In the data rows, zero lies at 4.5, halfway between 4 and 5.
Here are some points, each followed by its number:
[4 5 3 4 6 5 4 5 3 1 5 4 4 3 2 4 9 4 4 4 7 3 2 2 1 3 5 6 6 5 4 6] 0
[4 3 6 2 3 5 4 5 6 6 3 4 5 5 3 5 1 6 6 2 3 5 6 6 3 4 4 4 2 5 8 5] 1
[4 3 6 4 3 2 4 3 5 4 5 5 5 3 5 6 4 1 8 4 2 2 3 5 5 7 3 1 3 6 7 3] 2
[2 6 5 6 5 4 4 4 4 1 6 5 3 4 7 4 4 6 7 5 5 7 4 5 6 6 5 4 5 3 4 7] 3
[1 6 4 4 4 5 3 3 4 9 3 7 6 5 6 4 5 5 7 7 7 5 4 5 6 7 8 8 7 6 5 3] 4
[3 6 4 6 5 6 2 6 5 5 2 7 8 4 4 5 6 9 5 4 5 6 6 3 6 5 4 6 4 3 4 6] 5
[6 4 1 2 6 5 4 4 3 3 5 4 6 4 7 7 2 5 7 3 7 5 6 2 5 2 4 5 6 2 6 4] 6
[4 5 4 3 4 4 3 5 3 5 3 5 4 7 6 3 4 6 6 7 6 6 2 4 5 5 4 5 6 6 4 5] 7
[2 4 4 6 8 4 4 7 2 2 2 5 2 6 4 2 5 7 3 6 5 6 2 3 2 5 6 4 7 7 4 4] 8
[6 3 5 2 4 4 5 4 6 6 2 4 5 4 3 4 4 2 2 4 4 2 5 5 4 7 3 3 4 4 2 2] 9
[5 5 3 3 4 5 4 7 2 5 6 5 6 6 5 6 4 5 5 7 5 6 4 3 7 3 4 6 4 5 4 4] 10
[3 5 5 3 4 6 5 2 4 4 2 6 2 6 6 3 5 4 3 5 6 7 2 6 6 5 5 5 3 5 4 7] 11
[4 6 6 6 3 7 3 7 4 3 6 6 5 4 5 6 3 4 6 6 6 6 5 5 6 3 4 5 5 5 5 6] 12
[5 4 4 2 4 4 5 5 5 3 4 5 2 5 4 4 3 4 4 3 5 4 3 4 5 3 1 3 3 7 5 4] 13
[4 5 3 8 7 3 4 6 3 5 4 3 2 7 3 7 6 3 5 4 6 4 4 5 3 3 3 4 4 2 5 5] 14
[5 3 2 5 7 2 7 4 3 5 4 4 3 4 3 4 5 4 6 3 7 4 6 6 3 5 1 3 5 4 5 8] 15
[4 2 4 4 2 3 5 3 5 3 7 3 4 4 6 6 2 1 3 4 4 2 6 7 4 5 4 4 4 6 2 7] 16
[7 3 3 5 6 6 4 5 6 2 5 2 3 4 3 5 4 3 0 2 5 4 7 4 4 1 5 4 7 1 5 5] 17
[2 4 5 5 5 6 6 4 2 5 4 6 2 5 4 2 8 3 5 6 7 7 3 4 3 6 6 5 4 4 3 2] 18
[5 6 5 6 5 4 4 6 5 2 5 1 5 4 4 5 4 6 5 6 4 3 3 5 5 1 3 4 4 1 5 4] 19
[5 7 6 5 4 4 8 6 6 6 6 8 2 5 5 4 3 2 3 5 3 4 3 3 4 5 4 3 4 4 2 3] 20
[6 6 4 5 6 5 7 3 6 4 7 3 3 4 3 4 5 4 4 4 5 3 4 4 3 6 3 5 5 4 7 3] 21
[5 2 2 4 5 4 6 4 5 7 6 3 4 3 5 5 6 8 6 4 4 4 3 6 4 4 5 2 3 6 2 8] 22
[5 3 2 6 5 3 5 4 1 5 7 1 0 4 1 3 6 3 4 5 4 5 2 7 1 4 4 8 8 3 5 8] 23
[5 5 3 3 5 7 4 4 3 5 6 4 3 4 4 5 7 4 6 6 5 5 5 4 4 3 5 6 8 4 6 3] 24
[5 1 1 3 5 4 6 4 7 5 6 2 3 1 4 5 3 4 6 2 4 6 6 4 2 3 5 3 6 6 6 5] 25
[4 0 8 1 0 3 6 4 9 7 4 5 5 1 7 5 1 0 4 0 1 1 7 7 6 6 2 0 1 7 4 5] 26
[6 4 4 3 2 4 6 3 5 6 7 4 6 3 2 6 2 3 7 2 4 2 6 3 1 2 3 6 4 5 4 5] 27
[5 4 5 5 3 4 6 4 3 8 6 3 7 6 5 6 4 3 4 3 4 6 2 4 2 5 5 4 4 5 3 4] 28
[7 3 6 3 2 2 5 1 6 3 3 4 7 2 4 3 3 4 6 5 1 3 5 4 4 6 6 2 3 5 3 4] 29
[3 7 5 6 7 5 4 4 3 2 4 4 7 4 5 3 3 4 3 7 6 5 3 4 7 6 6 5 5 4 2 2] 30
[5 4 5 5 2 4 5 4 5 6 5 3 7 3 5 8 5 4 7 3 5 3 5 4 3 6 1 7 2 4 4 3] 31
[2 4 6 7 4 4 5 5 3 3 5 6 4 7 6 3 7 7 6 6 7 5 2 2 5 5 7 6 6 6 1 3] 32
[3 5 4 5 5 3 3 3 4 5 3 7 4 6 5 6 5 6 4 5 4 6 6 3 5 7 5 6 5 4 4 5] 33
[6 6 3 6 8 4 4 6 1 2 6 5 2 6 2 6 6 7 2 4 5 5 1 1 7 5 5 7 6 3 3 6] 34
[4 3 5 5 5 5 5 2 6 5 6 2 6 2 6 8 2 6 4 4 3 2 6 5 4 4 5 3 3 6 5 4] 35
[4 2 7 4 6 2 5 3 7 6 2 4 5 5 5 2 3 5 4 6 3 1 5 5 5 5 5 4 2 6 6 6] 36
[5 6 7 3 6 5 4 7 5 4 6 4 3 5 5 5 3 5 4 3 2 1 7 4 5 4 4 4 3 4 5 4] 37
[2 5 5 5 4 2 2 5 4 3 4 5 5 6 5 2 6 3 3 6 5 4 7 5 5 5 5 5 4 4 1 5] 38
[7 8 8 0 1 9 0 8 6 6 4 7 9 0 7 9 3 5 6 1 8 9 9 6 9 2 5 1 5 5 6 1] 39
Which point above is nearest to each new point by angle? Its number follows each.
[5 5 5 5 4 5 5 6 4 2 5 4 6 5 3 7 6 2 1 4 4 5 5 6 6 4 3 5 6 4 5 4] -> 17
[6 7 5 2 5 6 3 7 5 4 4 5 6 6 6 4 5 4 3 4 5 7 5 6 6 4 5 5 5 3 4 5] -> 39
[4 6 4 5 6 5 3 6 6 3 4 6 7 5 5 4 5 5 6 5 6 7 6 2 5 4 6 4 6 5 5 4] -> 5
[4 5 5 4 6 5 3 6 7 3 7 6 4 6 6 3 8 5 1 7 6 5 8 6 6 5 5 5 4 4 6 5] -> 38
[6 4 4 3 6 6 3 7 4 3 6 6 6 9 4 3 3 6 5 5 5 8 4 3 6 4 6 4 7 1 4 4] -> 10
[8 5 3 2 4 8 1 8 5 6 2 7 8 1 8 8 4 5 5 4 6 7 8 2 7 3 6 2 3 4 3 0] -> 39
[5 3 7 4 5 7 7 7 4 7 4 3 4 3 4 5 3 3 9 3 3 3 6 3 2 5 2 4 7 3 5 6] -> 27
[6 4 4 4 5 6 7 5 2 2 5 4 5 4 2 6 7 6 6 5 6 5 3 4 3 2 6 6 5 3 5 6] -> 0
[6 1 1 7 6 4 6 5 2 1 4 0 2 3 1 4 5 7 5 3 3 4 4 3 2 2 4 7 7 2 4 6] -> 23
[5 4 1 4 5 6 6 4 4 5 4 4 3 4 3 5 5 5 3 4 8 5 3 3 3 4 6 4 5 4 4 5] -> 0
[6 4 2 3 4 4 6 4 3 5 4 6 4 3 5 7 2 5 4 5 4 4 3 1 3 3 6 4 7 2 7 3] -> 6
[6 4 4 4 6 6 2 5 4 4 3 4 7 4 4 4 3 5 8 4 8 6 4 6 4 1 5 6 5 2 8 4] -> 6
[6 5 5 4 7 4 6 6 7 5 8 3 5 5 4 5 4 6 3 2 3 5 6 4 2 2 6 6 3 5 4 4] -> 37
[4 7 4 3 4 2 6 2 6 4 4 6 5 7 4 3 1 5 4 2 5 3 3 6 5 4 3 3 2 5 3 5] -> 13
[3 2 6 1 1 4 4 1 8 8 1 6 6 1 8 6 0 1 3 3 0 0 5 7 6 8 2 3 0 6 5 5] -> 26
[3 5 5 3 5 5 3 4 2 7 3 5 5 7 5 2 4 6 5 7 5 6 3 3 4 4 6 4 5 5 0 6] -> 7
[6 5 4 3 4 2 4 3 7 6 3 4 5 2 6 5 4 4 4 7 3 3 5 3 4 5 8 3 2 4 4 2] -> 29
[2 6 7 4 4 3 6 2 3 7 3 6 4 7 6 2 7 4 1 5 5 4 3 2 5 6 5 6 3 3 4 7] -> 11
[3 3 5 7 3 3 8 3 5 4 3 4 6 8 5 3 4 4 5 1 1 2 5 4 3 4 5 4 1 4 5 4] -> 36
[5 4 7 6 7 7 2 6 1 3 4 3 4 6 3 3 3 5 2 5 5 6 2 4 2 1 6 5 6 4 7 8] -> 8
[4 8 5 1 5 8 3 9 5 8 3 7 8 2 9 7 6 6 4 6 7 8 7 2 7 6 5 7 5 4 6 1] -> 39
[6 3 3 7 4 3 4 5 4 4 6 2 5 5 6 4 4 6 2 5 5 3 6 4 3 3 2 5 6 6 6 3] -> 17
[7 2 3 6 5 5 6 6 4 4 4 3 3 7 2 4 5 2 8 4 4 3 5 4 5 5 5 3 4 3 6 9] -> 15
[5 5 4 4 3 5 3 5 6 4 9 5 7 2 4 6 2 4 3 5 5 5 7 7 3 6 7 3 4 5 2 6] -> 16
[3 5 4 8 8 6 3 4 3 4 5 5 6 8 4 4 8 5 6 6 4 5 4 5 4 5 7 4 5 5 3 4] -> 32
